Named turns come first, each shown by rows before and after it. Which turns, in which order, take the first row of each pair that follows to the second? Write the first one first, as in the answered first pair.
z96 (before -> after):
62 58 22 -6 25 36 11 -4 -25 -3  ->  -27 40 -39 -12 25 15 0 -50 -44 14
-22 -13 -15 33 -3 -29 11 -41 5 -8  ->  22 -14 21 39 -8 -21 10 -19 19 -20
25 66 -36 -9 12 6 22 38 31 -25  ->  -69 13 -67 0 2 -19 4 -7 18 2
z929 (before -> after):
17 -1 -13 3 -11 -24 9 21 24 -19  ->  17 -7 2 15 -2 -30 2 9 12 -20
-23 27 -15 -20 24 3 -1 0 -19 6  ->  -4 36 -11 -18 26 13 3 10 -15 0
-9 -16 18 -10 -4 5 4 -30 -13 6  ->  -19 -13 -2 -20 -10 13 3 -18 -3 13
0 -17 17 7 -4 -15 4 -5 -3 10  ->  -17 -20 4 0 -9 -5 3 -1 3 10
z609 (before -> after):
32 -11 24 7 -28 1 -6 17 -18 15  ->  17 -28 17 12 -30 -11 -9 14 -10 12
17 6 8 15 14 -29 11 16 10 -9  ->  10 2 5 16 14 -30 7 4 7 -8
-28 0 -10 18 -28 21 -3 -19 12 2  ->  -19 19 -9 14 -16 29 4 -30 -10 -1

Each pair is 2 to 3 turns apart.
-22 -15 -27 47 -1 -55 4 -5 45 -23  ->  17 31 -32 31 11 -35 18 19 42 -39 | z96 then z96
27 -3 20 -28 -25 58 3 -2 -19 13  ->  5 -2 -2 -36 -29 63 3 -4 -15 17 | z96 then z96 then z929
-32 40 -45 -14 18 10 7 1 4 25  ->  32 49 3 -7 20 25 14 34 16 5 | z96 then z96 then z96
-25 -15 5 40 10 -50 10 -34 -15 -11  ->  -2 -47 24 41 -23 -30 1 11 24 -5 | z929 then z96
35 65 -7 -14 18 23 13 17 -34 -1  ->  -58 -41 -16 7 -23 -2 -20 -13 -16 31 | z96 then z929 then z96
56 56 -2 -12 -17 20 31 46 50 -34  ->  -67 -51 -18 14 -46 -35 -5 -27 41 7 | z96 then z96
-27 35 -12 -21 24 18 -12 -35 -57 23  ->  -11 15 -22 -42 -15 61 -16 33 1 33 | z96 then z929 then z929
-1 50 -33 -21 7 35 -3 32 12 -6  ->  -20 -49 31 12 -27 -2 -32 17 27 10 | z96 then z96
35 -30 23 6 -22 30 -9 65 40 15  ->  50 53 -14 -12 16 34 15 45 4 -6 | z929 then z96
-35 -37 1 21 -12 -23 -2 4 33 13  ->  -46 5 -46 -3 3 -13 8 1 20 13 | z96 then z96 then z96
22 -6 25 6 -6 6 3 19 12 -3  ->  -36 4 -25 -5 -2 -4 -1 -11 -3 2 | z96 then z96
-38 1 -2 16 5 -37 -4 -61 -25 -10  ->  4 11 29 25 14 -32 -2 -58 -38 -15 | z96 then z96 then z929
18 29 -43 8 19 26 19 8 4 3  ->  -8 -33 -1 44 8 -14 0 -29 -7 7 | z929 then z96 then z96
44 6 29 -5 -3 8 3 38 21 -10  ->  1 -45 30 13 -24 -16 -11 13 17 2 | z96 then z96 then z96
42 53 -15 -23 11 47 19 15 -14 -5  ->  -26 -69 29 13 -31 -7 -18 -27 -8 24 | z96 then z96
-21 4 6 24 4 -41 2 -52 1 -10  ->  25 46 -15 -7 -4 8 16 11 35 -21 | z929 then z929 then z929
17 36 -16 8 9 0 7 11 -2 -18  ->  32 6 21 27 0 -10 5 17 9 -11 | z96 then z96 then z96
-19 28 -24 16 24 -40 11 -16 -13 -9  ->  -2 53 -34 -2 25 -12 19 9 -10 -10 | z929 then z609
-24 -40 30 20 7 -13 -16 -68 -41 27  ->  47 60 7 -10 35 32 15 -21 -39 -1 | z96 then z96
-2 -13 29 17 7 -28 3 -14 2 -8  ->  -21 -2 4 11 10 -34 2 -30 -6 -8 | z96 then z96 then z96
-20 -46 3 -20 -30 17 -22 -17 -54 27  ->  37 15 0 -37 -10 45 3 18 -50 7 | z96 then z96
41 46 1 -17 14 32 23 12 -14 -6  ->  48 -17 55 9 -8 10 9 17 -9 -1 | z96 then z96 then z96
26 12 19 25 23 -45 17 -9 6 -28  ->  -2 -45 28 21 -9 -40 0 4 30 -8 | z929 then z929 then z96
